Rotation paths and how fast each direction turns (degrees a step):
Each turn is a multiple of 5 degrees from 10 to 175, or 0.
Each row of a path follows its step; steps can be skipped.
Path 1:
step 0: -14  5  19  43  36  -4  1  31  6  -48  30  13  -5  -25  9  1  -3  30  -39  -59  -24  6  -23  -6  7  -2  -2  -13  26  -28  -13  6  11  -16  5  10  18  -4  -6  10  -3  -8  77  -46  14  9  -50  -13  -59  19  -8  -52  39  2  4  15  9  2
step 1: -17  4  -55  -41  18  6  19  -16  16  12  -17  -37  7  -49  40  -10  19  14  -7  -8  -27  -24  -27  -15  8  -12  -34  -45  1  -17  2  25  -3  48  -30  -12  -5  36  -9  0  -10  -16  -4  4  -21  1  -4  30  -13  -87  46  39  -24  -7  13  -18  -6  -18
step 2: 9  -33  -10  -22  9  -11  49  13  -17  -10  0  11  -11  29  -10  42  9  51  -52  -10  -53  -20  -8  30  -14  20  15  -9  26  -12  51  -44  27  7  34  -24  29  5  6  8  11  49  23  28  24  4  13  -21  -1  28  -11  -34  -33  -19  4  37  -9  -26
step 3: 21  8  -58  -14  43  5  -4  34  30  38  -3  -4  42  -1  -23  -40  8  -15  12  11  -8  34  -1  38  11  6  -31  -34  -53  -18  6  -13  5  39  7  -2  -37  -4  -11  -21  -22  -21  12  -4  -7  45  -46  -36  -23  26  19  32  -9  49  -4  11  14  5
step 4: 8  12  -8  29  -11  34  -5  -38  27  -8  -23  -23  -12  -35  -18  -16  12  60  -11  0  6  -13  -8  -29  3  35  -12  -6  60  5  -14  14  -21  -5  21  -74  35  -31  25  -31  0  25  50  -10  28  -16  -5  -45  20  21  32  -21  -1  -1  18  -5  -12  0
step 5: 25  0  15  -3  68  -17  21  -30  52  59  0  -10  21  35  -5  -8  -34  -21  -26  -24  -14  21  7  -14  -1  -15  19  -11  17  -2  -7  5  -28  27  -27  10  -27  33  4  45  0  36  7  -14  -28  15  21  20  -18  -14  11  -1  -46  52  38  -35  -16  -24
step 6: 33  1  -36  -15  1  42  -1  15  21  -17  -7  -56  16  9  -10  1  -2  16  43  29  -33  -11  -3  22  -15  3  -13  29  6  3  2  -33  0  -57  17  -19  11  -37  -19  -19  -14  63  -25  24  7  31  19  -24  26  -47  -25  -36  -14  -6  -31  12  -53  -14
step 7: 2  -18  -8  37  55  40  -4  29  26  38  -8  10  14  23  -10  -11  19  -27  -26  25  6  5  -5  -16  3  4  -7  6  -37  -10  17  16  65  -9  16  18  12  -38  5  29  4  -4  14  -9  -30  -18  42  3  31  54  17  -8  21  44  50  -23  6  52
step 8: 46  37  0  -12  -9  -42  -50  -35  4  -28  -15  -12  59  0  -6  0  6  -5  -25  39  -32  20  -29  -13  -9  -13  23  21  1  23  -25  10  -14  -28  -27  -15  0  -40  43  -38  -22  -9  18  -32  10  -36  -4  -12  26  -45  39  -21  -10  9  -42  -29  3  -3
step 9: -16  -16  25  28  26  53  -18  17  -29  5  66  -1  -12  23  19  15  13  -8  -20  16  -6  -20  38  23  30  -49  -12  8  8  -4  4  24  -22  -25  -27  -27  -25  3  -30  42  21  15  1  -15  7  -35  41  -13  -35  -14  0  -50  -37  2  42  -36  11  0
step 10: 38  -19  -62  -26  24  -9  1  18  1  -22  32  -20  15  -30  31  3  23  -51  -27  37  3  24  22  -45  14  -16  34  21  5  -6  -15  27  43  -25  -4  51  25  32  4  -7  -34  3  -15  28  1  7  -21  -7  14  -27  -8  -5  17  -5  -28  19  -49  -30
3  7  2  16  3  3  1  -9  -3  -5  -4  2  3  8  -13  -5  -14  -2  3  5  1  -5  0  -3  3  -4  0  -3  3  6  12  5  1  -6  1  10  -16  -17  -1  2  -16  5  -7  -7  -1  -8  6  9  6  -8  -4  -3  9  0  5  1  -13  8 -> 35
0  -1  3  -5  6  1  7  3  12  -3  -6  -5  -15  -14  0  -5  -2  10  -1  -3  0  -3  8  -2  5  -17  6  4  6  -19  -1  -2  4  -8  0  3  1  9  -1  10  -2  1  -4  2  -12  7  7  13  -1  -9  -9  -1  -1  -4  -5  -4  -15  -10 -> 80
1  10  -11  9  -13  -8  -11  -1  -6  -2  6  1  0  -8  1  6  -12  6  -8  10  -5  0  -4  -4  -15  1  2  12  5  -3  4  6  -1  -14  12  -3  3  4  9  4  1  15  5  4  4  13  -5  4  -5  1  8  1  5  2  -4  12  -2  -3 -> 175
0  -14  -1  -5  -4  -4  -1  -13  -14  5  13  5  -1  -7  -5  5  -2  -10  2  -10  -4  3  -6  4  -4  2  14  -9  -1  -1  7  -3  -5  -5  -9  -14  3  5  -13  -2  7  9  -12  -7  -6  -1  3  1  0  -9  9  -3  -6  3  9  0  -15  -2 -> 95
2  -8  17  9  -9  14  2  -3  4  9  13  5  0  6  5  -1  9  1  -8  -6  -5  5  -2  0  -9  -1  -1  0  -6  5  2  8  12  11  20  -1  -9  5  5  11  1  -7  3  -12  -7  7  -2  2  -8  0  -5  -1  -3  6  -4  -1  -10  2 -> 160
10  4  -12  -1  -12  8  -5  5  13  -9  -1  8  1  -2  1  -7  11  2  5  4  -2  8  -4  -2  -6  7  18  -4  5  12  -7  -8  7  11  -7  -5  2  -1  5  1  -7  6  -8  -2  5  -12  -3  5  -3  -3  -5  -3  6  -10  -7  2  -7  -13 -> 170
Path 2:
step 0: 1  3  2  17  -10  -11  51  -8  21  -25  -23  -29  -31  -45  7  -30  -15  -1  14  27  -15  -11  -23  -29  42  -23  -19  39  51  27  18  11  23  10  -4  -4  13  -18  20  -33  51  6  -10  -19  -20  14  -35  16  33  -2  -65  15  -22  6  -6  -30  -10  6
step 1: 3  8  -24  -36  25  -8  15  13  -13  77  -18  0  4  -8  22  -25  31  -13  2  14  23  -15  19  -20  -10  -3  -8  2  16  3  -66  23  50  19  -20  15  7  -3  -8  -18  -11  1  5  64  15  -45  -25  30  -8  0  16  47  25  -2  16  7  -27  14
step 2: 8  1  -14  -28  11  -20  -34  15  -12  3  34  25  5  22  -9  34  15  -4  45  25  -57  -13  -43  -5  -41  -10  38  -12  -14  -14  -42  5  -29  -43  18  -8  -21  3  5  -14  -4  11  16  -13  -37  8  4  37  -28  -39  36  6  -13  22  -18  -9  -11  -53
step 3: 8  -24  40  44  -8  26  7  19  -6  -45  4  -4  -20  9  -71  24  -18  27  4  -27  -2  20  -22  -20  -1  -14  34  -3  27  5  -14  -2  34  7  23  -13  -15  5  -20  -48  24  14  -23  -18  -28  10  4  -4  -14  -43  -27  -11  14  -16  25  24  37  56
step 4: -25  3  7  -28  23  -25  42  -17  22  29  -31  -11  -20  21  -15  23  16  -8  1  -26  18  28  -12  1  2  28  -39  -12  46  -15  10  -2  -4  17  24  48  24  14  43  -5  -3  18  -39  29  -13  38  -35  -6  -2  38  -31  10  -8  -35  20  25  -54  13
step 5: 28  23  -51  -57  36  -9  3  -2  -11  -20  21  13  -9  -1  8  -15  -28  25  30  -3  33  -5  28  -5  47  -6  11  8  31  -16  -42  7  2  -17  7  9  3  -14  16  39  -8  47  34  -14  -44  -27  9  15  38  16  28  12  -18  20  -17  -42  -30  -4
step 6: 11  -31  -25  53  -2  -15  15  15  -8  -15  -24  29  -8  -7  4  16  -15  -18  57  7  -67  -23  -26  -9  -11  -45  -12  18  21  -4  6  15  31  34  -20  -24  -21  -40  -7  12  -20  -13  16  15  -2  -39  -22  31  0  -51  5  -21  -19  29  -5  9  1  35
step 7: 26  17  26  0  -1  23  5  9  -30  51  -16  16  -28  6  -22  12  45  -12  18  -3  -26  -5  1  -11  6  9  -30  2  -18  -34  -25  5  29  0  27  29  -6  68  7  -40  25  -32  -21  8  -12  10  -45  0  8  -17  -18  -26  71  21  20  10  14  -13
step 8: 35  -2  -21  -3  15  9  8  -10  12  -20  60  -28  3  -7  -9  9  4  25  -9  26  10  7  -41  -7  -8  -16  9  -19  8  -6  -27  -24  -13  -40  41  62  31  9  -24  5  -10  20  -1  -19  14  64  -7  20  12  -15  -6  73  14  -11  2  -1  -44  9
step 9: 4  12  -21  24  -3  20  52  -16  -1  4  -47  -16  -33  -21  0  15  -31  35  13  -1  14  7  6  -10  -20  -20  70  -15  50  -12  6  -6  -10  -23  -12  -41  8  -12  24  -12  13  30  9  17  -22  -42  26  39  -7  -16  0  -12  -8  -47  -21  24  -35  17
step 10: -13  -5  -33  -7  -2  1  22  13  3  13  -44  -10  -16  45  0  -17  22  -24  54  -15  10  -44  -14  42  22  30  -19  -6  -13  5  -36  53  -14  52  30  -8  -27  -20  41  -14  20  -12  -3  19  -49  3  -16  16  -18  -7  -21  5  -13  -1  32  -29  16  12
-10  3  2  -1  -4  -9  -1  -3  -3  -3  -9  5  -2  4  -5  11  3  -13  -12  -1  -7  -2  10  -4  -4  -1  1  -4  7  14  2  1  1  -1  -5  7  12  -2  -6  4  -13  -15  10  -5  -5  -8  2  8  7  -9  3  0  11  -19  7  5  -9  7 -> 140
0  0  -4  -5  -4  10  -11  -5  -4  -5  1  11  6  0  -3  1  12  0  -3  -5  -7  -12  -6  5  7  -3  -6  -9  -8  0  1  6  10  6  4  -4  -10  15  -6  -2  -12  3  -13  -5  0  -7  -1  5  -1  -18  -2  -6  -17  -6  1  9  4  -9 -> 85
1  6  -8  -3  -9  0  -13  11  1  0  1  7  0  1  -5  -2  12  2  -10  13  -15  -1  4  -9  3  -7  -9  4  17  -10  -8  5  -7  7  -1  -11  -10  -6  -6  -3  0  -9  -6  1  9  2  -2  2  -5  5  5  6  16  9  -9  -1  1  0 -> 70
11  -1  3  10  -2  12  5  3  12  -14  1  6  -13  6  14  -5  11  0  1  -9  -8  8  -2  -15  -7  -2  -2  6  6  8  -5  -7  3  -2  -1  -10  2  -3  -1  6  -2  9  13  -12  -2  2  15  5  -7  0  2  -6  -5  0  -2  3  0  -7 -> 115
9  -12  11  -1  4  -4  7  -15  3  1  -12  -6  -2  9  -10  -2  17  -4  -7  -2  3  2  -5  -2  9  -3  -15  7  -8  6  -13  -5  -8  12  -1  -3  8  6  -9  1  6  -3  -4  11  -4  -5  1  -2  4  6  -12  4  3  5  5  -1  1  -4 -> 110
-3  7  7  -3  -10  4  -6  0  7  3  7  -5  -17  -16  1  -1  6  -9  0  -3  7  -9  -6  -5  0  10  -12  10  5  -5  2  -6  4  6  -6  18  -4  5  -8  -6  -2  6  2  -11  2  5  -11  -8  -4  7  -10  5  0  -11  5  -4  3  6 -> 100
-2  1  -4  0  -1  -1  5  -4  -4  13  5  -8  0  1  -7  4  7  8  -2  -9  3  2  -5  -10  -5  0  -8  -10  -2  11  11  4  -4  -6  11  2  -3  -13  -13  -4  -8  0  -2  -9  -2  0  -6  9  -6  1  -2  -22  6  14  0  -13  7  5 -> 90
Path 3:
step 0: -8  -19  22  -5  -17  -17  52  1  45  -34  -13  -5  11  -22  13  24  -70  9  10  51  39  2  -10  -12  11  -11  -15  10  -21  36  23  6  19  10  18  -44  36  -24  6  -3  -23  -13  2  9  -26  -48  10  9  28  -48  -21  -13  45  -18  45  -41  7  14
step 1: 30  7  10  -33  -19  17  31  -38  -4  -8  -6  33  6  -34  13  -15  -57  31  3  -55  25  -54  -30  -42  29  -9  5  12  -8  -3  -4  6  -36  2  26  -28  -27  1  17  55  -4  3  15  -2  -11  1  34  15  -7  -55  -8  -3  16  -10  19  37  30  40
step 2: 41  27  56  -33  -12  -24  13  -24  3  -1  -24  13  -22  -30  2  43  -41  26  9  -8  37  -18  21  32  10  10  29  9  -75  11  27  -45  38  7  -14  -2  12  12  -20  26  4  -42  -2  -15  -5  -50  -4  -10  15  -13  3  -24  6  -48  14  27  20  -15
step 3: 67  -20  3  10  -41  -28  17  -27  9  16  6  52  -13  19  22  26  -42  28  32  18  18  -50  -18  -2  6  -2  48  -10  -28  -10  -39  10  -30  -25  4  0  20  -35  -27  2  -5  -8  27  -24  13  5  44  -35  -8  -11  -43  34  18  -26  31  -21  -1  4
step 4: 21  -32  39  -29  21  -18  -18  -19  -10  -33  -16  50  -9  -8  -10  37  -68  -7  13  18  4  -28  12  42  15  0  10  -5  -26  -24  -7  -9  8  -26  14  -5  4  -4  1  18  -21  -37  -21  48  -45  28  20  35  -3  -2  26  46  10  -33  -7  -10  69  4
step 5: 40  -31  8  -42  -38  -50  -48  -4  -47  7  -12  55  -5  28  -23  5  -21  12  1  -9  5  -40  55  30  13  -4  15  -11  24  35  -23  -24  -29  -19  -1  -2  23  -5  13  34  25  30  21  -2  -3  -13  -10  9  -9  -39  -49  -17  1  -20  15  13  27  -39
step 6: 12  -38  26  0  20  -21  6  -2  0  6  -14  -21  -32  35  -17  40  -83  18  -1  3  3  21  23  28  16  35  37  2  9  -20  -44  7  49  -23  27  -13  29  5  6  -2  47  -2  35  -1  -16  -26  28  41  2  0  -37  -10  -2  -10  -8  -54  31  15
step 7: -19  -26  -11  -4  -13  -25  15  -25  -28  16  -30  6  34  15  -9  -34  -56  -28  18  -14  -45  -24  17  -16  13  -40  -1  -4  -10  32  -35  55  19  -13  13  11  7  -10  -39  45  36  19  -8  14  -33  -2  34  5  -13  -40  -19  -11  23  -20  18  -20  62  -22
step 8: 0  -7  -3  -69  8  0  -1  21  51  -15  -55  3  2  31  -5  47  -25  12  -9  -17  -9  -10  29  29  7  3  42  43  -11  43  18  58  29  -38  -16  -19  -14  27  9  30  18  9  -11  -1  -13  -13  2  45  4  -41  -16  -27  -14  -29  15  3  17  30
step 9: -6  -29  -7  -6  -17  -31  16  -6  -20  -26  -17  -5  11  13  18  -12  -26  6  48  -12  10  8  -12  -18  -13  -10  46  42  -42  19  -33  -14  11  -12  -23  3  32  21  -19  3  16  33  39  -55  -45  -17  32  5  -73  -62  0  -32  5  -29  -1  -4  -3  26
step 10: 32  -13  -21  12  20  -28  12  -28  10  -1  -24  -9  -33  27  13  21  -21  -7  -5  -12  -7  4  -28  -9  34  -12  57  32  -49  19  64  35  12  15  -22  -13  34  -45  10  1  -34  1  -15  25  -38  -15  41  24  -15  -13  0  -25  -6  -7  20  1  68  26
3  16  8  -4  -18  2  2  4  -7  3  -7  9  12  3  -6  1  5  3  -9  -6  1  4  12  6  8  2  1  7  8  3  2  -7  2  6  -15  2  0  12  1  8  4  -2  1  10  1  4  -2  14  -2  -6  2  8  -3  -2  -6  13  -11  9 -> 110
-3  7  -13  -3  1  -1  3  6  -1  -7  6  -10  5  5  -8  -5  -13  -4  -8  -5  0  16  -11  -1  -15  10  -8  -3  -9  -5  7  6  0  -3  -19  -9  0  4  3  4  -8  8  5  3  2  4  6  -3  0  -8  -11  -2  1  -14  3  6  1  -4 -> 35
-3  4  5  -8  -7  -15  2  -6  10  -9  8  -6  5  -8  1  -8  15  -6  -5  -2  -5  -2  -12  -7  10  7  16  12  -10  2  -2  0  -4  6  7  -8  1  -6  -6  6  -13  -2  9  -6  2  -1  0  4  13  -1  7  -2  1  -10  -7  0  -2  3 -> 40
3  -4  -13  3  -12  -14  -5  -3  2  6  4  11  12  -11  14  -17  0  0  3  0  4  10  -5  -3  -8  -6  4  6  12  3  -10  -3  -4  -2  -1  7  -2  2  8  7  8  -7  -3  -3  8  4  4  -5  -9  3  -4  -8  13  -1  5  6  4  -7 -> 170
-9  -7  1  -1  -1  7  7  -3  -13  11  -1  8  -7  -14  -4  -6  -4  -12  0  2  0  4  0  -5  -9  -6  0  3  -7  -9  -8  -16  15  0  4  1  -6  0  -4  4  -8  6  -9  0  -9  2  14  8  -1  1  9  -6  -12  -7  -12  6  -1  -6 -> 140
3  7  -1  -6  -5  -2  -12  3  -7  2  3  -13  2  16  -3  -8  1  6  -1  9  -17  -2  -3  9  -4  2  8  12  5  2  2  9  5  -12  2  11  -9  -3  4  5  2  7  -3  -2  -9  -9  6  4  -14  0  7  -1  -2  -3  -12  -15  3  -6 -> 25
11  -1  -5  -5  1  2  -20  -6  2  -1  -8  0  -7  -2  7  12  7  7  12  -3  -2  5  0  -7  -6  -7  10  1  -9  1  6  3  3  1  -11  4  3  5  -9  -1  -10  -2  0  -4  -10  13  8  -12  -9  9  7  9  4  -10  1  8  -11  6 -> 55
6  -9  10  4  1  5  8  -2  -2  -1  12  6  2  9  -3  -13  11  2  7  -4  3  -7  5  -12  3  -1  4  -5  7  5  7  -1  9  -6  -5  -11  9  6  -3  14  -10  13  -15  5  8  -4  -5  -7  -8  10  -9  -1  2  -8  0  -9  0  4 -> 160
